In the rows, 128 means zero.
One turn or mirror swaps these rows in pairs. Which row does each one swap with?
The rows were stretched afterwards, more along some directions than others.
J555: [148 123 134 117 136 130 147 124 115 144 104 120 139 138 128 149 121  98]
J508: [147 151 149 152 131 139 122 103 120  96  93 116 156 119 117 173 119 127]
J738: [123 129 116 129 150 147 127 100 121 111 100 141 154 142 119 168 106  99]
J864: [120 134 126 117 146 122 117 103  89 116  68  92 172 106 124 146 136  94]
J372: [114 144 136 116 153 119 104  96 105 107  69  96 173  96 116 149 140 109]
J171: [134 171 145 138 134 125 106 103  91  98  95 125 163 109 120 151 101 116]
J795: [133 133 123 124 131 130 121  88  88 109  84 100 164 112 127 154 122  88]
J102: [147 152 147 153 125 141 125  97 133 100  90 114 161 116 113 176 118 123]
J124: [111 136 125 116 153 130 123  93  91 102 101 147 160 143 124 143 114 108]
J72: [154 151 146 123 117 162 144 128 126 128 113 123 152 121 140 144 117 136]
J888: [121 133 136 103 137 113 142 107 104 122 121 139 161 140 127 119 142 132]
J957: [148 146 143 126 114 159 142 116 122 121 113 111 159 117 141 137 120 131]
J75: [147 134 141 110 137 129 145 129 120 138 107 136 135 138 123 151 124 100]
J554: [137 129 131 120 134 131 136 113  81 126  98 101 154 120 138 142 127  97]
J848: [108 152 148 113 153 105 111  98 121 105  83 107 167  98 109 139 143 123]
J733: [110 135 115 116 146 132 123  95 104 105 106 148 161 139 120 146 114 109]
J863: [120 145 153 122 157 108 132 104 144 115 111 143 152 133 102 140 142 149]
J639: [129 126 134 118 154 145 121 121 152 128  71 113 156 115 109 166 136 107]
J608: [123 127 110 122 149 149 122 105 126 108  97 135 153 135 116 169 114  96]
J542: [112 145 155 116 158 106 126 106 135 111 100 139 156 125 105 137 144 146]
J791: [108 144 152 120 159 104 122 110 135 114 100 131 153 128 103 140 146 149]
J873: [136 171 143 139 131 131 101 101 101  94  88 129 160 109 120 160 100 108]
J781: [132 131 148 104 145 141 133 136 162 140  80 123 147 113 114 148 147 120]
J587: [133 143 151  98 138 122 127 133 131 157 103 130 132 117 116 116 151 134]
J60: [135 140 155  97 139 121 133 138 145 159  99 126 132 114 114 125 150 132]
J843: [136 128 126 119 132 128 133 106  86 121  90 101 163 115 133 151 133  91]
J168: [114 139 126 108 145 124 134  97  99 108 119 147 164 141 128 125 121 118]
J194: [141 132 158 121 140 127 150 122 150 133 123 145 137 143 112 146 140 152]
J136: [128 165 156 103 137 106 110 125 109 135 100 138 140 116 113 124 132 132]
J225: [117 139 162 121 149 117 139 113 146 116 111 146 150 142 105 144 143 151]
J327: [129 133 124 120 139 129 120  99  79 109  87  97 169 112 137 143 127  94]
J507: [144 137 152 127 113 134 151 119 141 113 115 113 156 117 131 144 162 152]
J484: [139 156 126 120 120 152 107 113 103 117  95 112 159 100 137 127 122 124]
J50: [135 137 139 107 144 125 130 132 133 136 106 152 126 145 106 154 128 111]
J886: [125 125 120 123 157 150 126 117 142 117  75 120 157 130 110 172 124 100]
J545: [128 126 146 119 141 140 136 134 167 142  84 121 137 124 110 152 148 127]
J511: [135 139 159 116 142 128 148 125 151 128 120 146 146 142 114 135 139 157]
J766: [107 144 146 123 149 106 115 106 112 111  81 103 162 106 115 131 149 129]
J35: [128 129 118 128 146 153 120 101 130 112  84 131 156 135 114 175 111  91]
J122: [134 125 111 119 143 153 121 103 122 108  85 135 158 132 124 165 113  93]
J976: [138 153 125 123 114 152 109 108 107 127  99 115 157 106 135 132 118 123]
J844: [124 157 129 120 121 129  98 114 136 122 101 132 140 105 107 140 131 118]
J345: [151 126 137 116 132 131 150 130 110 137 102 115 139 131 129 153 130 101]
J37: [125 155 145 104 137 109 109 115 105 138 108 141 137 117 115 121 131 132]
J361: [130 135 156 103 141 123 131 143 142 159  92 122 132 119 113 129 155 133]
J42: [131 151 153  96 135 112 119 138 121 150 101 129 134 116 121 119 142 131]

Swapped with J542: J60
Swapped with J122: J795
Swapped with J844: J507

One turn or mirror swaps these rows in pairs. Which row does each one swap with?
The rows were stretched afterwards, more along some directions than others.
J910: [124 149 143 115 147  99 112 128 151 127 111 121 109 164 134 146 138 123
 132]
J858: [161 121 108 130 114 112 147 137 144 125 124 132 118 119 119 139 103 144
 133]
J595: [131 139 156 116 113 126 114  85 150 122 137 155 114 117 107 128 114 108
 122]
J533: [142 103 127 126 157 103 123 117 154 130 115 139 106 139 121 126 120 120
 150]
J514: [113 159 161 106 122 124 104 125 133 159 134 111 145 137 140 136 128 132
 119]
J768: [135 134 118 174 111 120 127 119 128 120 125 126 133 110 115 145  99 140
 138]
J830: [104 166 131 119 124 141 120 122 141 156 153 114 140 134 124 114 127 150
 132]
J398: [152 133 111 136 120 110 138 132 126 127 120 122  97 137 126 136 103 129
 134]
J99: [141 129 139 124 157 100 115 124 149 127 110 121 107 155 134 145 126 113
 139]
J908: [106 128 134 135 103 115 123 142 116 103 105 145 146 106 136 142 136 134
 128]
J921: [100 129 134 122 108 119 122 135 118 105 104 152 144 109 138 132 143 140
 121]
J688: [135 142 154 127 117 118 114 103 146 128 128 144 109 129 130 133 113 102
 107]
J67: [117 126 117 112 119 143 113 150 141 129 118 102 128 120 156 114 157 112
 145]
J267: [111 123 142 137 139 128 133 122 136 116 114 136 154 120 120 145 154 130
 128]
J357: [106 137 148 126 100 124 112 125 106  97 108 145 138 106 129 141 132 128
 127]
J899: [139 136 119 177 121 121 131 116 133 124 125 127 132 114 117 142  96 134
 134]
J29: [108 177 138 121 128 141 118 115 145 154 149 115 140 136 120 119 121 143
 129]
J680: [141 124 133 160 125  98 116 120 141 129  95 115 119 115 144 150 119 131
 120]
J592: [111 113 138 134 131 115 115 118 135 114  97 152 130 120 127 153 142 145
 126]
J379: [120 106 113 116 134 140 114 152 129 136 111 114 119 125 159 106 150 121
 149]
J378: [127 137 153  99 109 128 123  89 157 123 137 160 134 102 107 123 119 137
 123]
J304: [142 148 110 133 113 132 118 127 127 124 114 129 101 155 121 135 104 111
 152]
J889: [146 114 135 121 129 127 151 117 135 123 171 111 142 105 109 153 137 138
 144]
J230: [117  98 135 112 128 148 108 148 139 141 123 120 135 128 135 110 133 107
 134]
J626: [143 152 111 136 115 132 123 117 124 124 120 129  98 151 117 140 102 115
 148]
J829: [108 158 139 118 134 119 151 114 113 133 165 107 114 145 129 129 141 134
 112]
J586: [107 130 160 126 117 111 121 133 160 117 124 158 139 116 118 138 135 145
 104]
J232: [155  86 123 127 146 115 135 119 150 121 127 130 129 113 118 135 117 126
 160]
J762: [130 132 127 169 113 127 133 123 110 112 150 127 132 113 105 157  94 140
 140]
J935: [148 118 122 109 109 119 141 126 166 137 132 161 127 106 107 122 109 156
 123]
J176: [107 121 133 130 125 121 110 121 135 117  89 151 142 124 127 148 148 145
 128]
J30: [153 125 105 145 120 113 140 132 129 126 118 124 100 142 126 136 101 122
 134]
J478: [130 110 127 116 120 149 117 143 164 142 108 145 138 123 123 103 122 106
 130]
J196: [116 153 138 122 128 120 155 115 107 135 170 108 112 133 132 131 138 135
 114]
J800: [109 158 116 116 130 146 121 128 148 156 152 119 120 140 127 112 128 158
 135]
J549: [131 128 129 167 112 140 127 122 108 115 157 121 136 116 107 158  97 140
 141]
J859: [115 105 145 107 129 146 109 142 117 136 151 107 135 129 135 131 128 122
 136]
J937: [107 158 143 122 134 122 153 115 105 134 167 106 110 139 130 127 137 136
 115]
J945: [121 103 141 101 131 148 102 145 144 144 127 121 130 132 132 120 127 108
 141]
J925: [108 151 118 119 132 141 120 132 146 152 145 128 124 143 124 115 121 170
 133]
J851: [101 140 136 137 145 114 158 121 108 127 165 116  92 142 129 110 129 124
 115]
J18: [149 131 110 144 118 116 138 129 123 128 119 123  97 137 126 136  99 126
 137]
J399: [126 112 113 115 123 146 110 152 131 122 114 105 133 122 152 120 150 108
 152]
J63: [118 115 123 128 125 116 107 125 134 120  91 151 125 128 132 149 131 165
 130]
J470: [140 123 145 146 112 118 121 121 141 125 133 133 105 129 136 134 111  92
 112]
J702: [ 99 142 136 143 138 113 156 119 110 121 159 117  94 139 133 110 138 120
 111]
J529: [151 104 126 130 122 147 105 151 165 136 125 118 144 130 130 148 132 111
 153]
J978: [125 146 139 114 124 127 160 117 122 132 179 106 133 118 125 139 142 144
 118]

Swapped with J196: J398
Swapped with J63: J859
Swapped with J230: J176
Swapped with J549: J925
Swapped with J830: J768

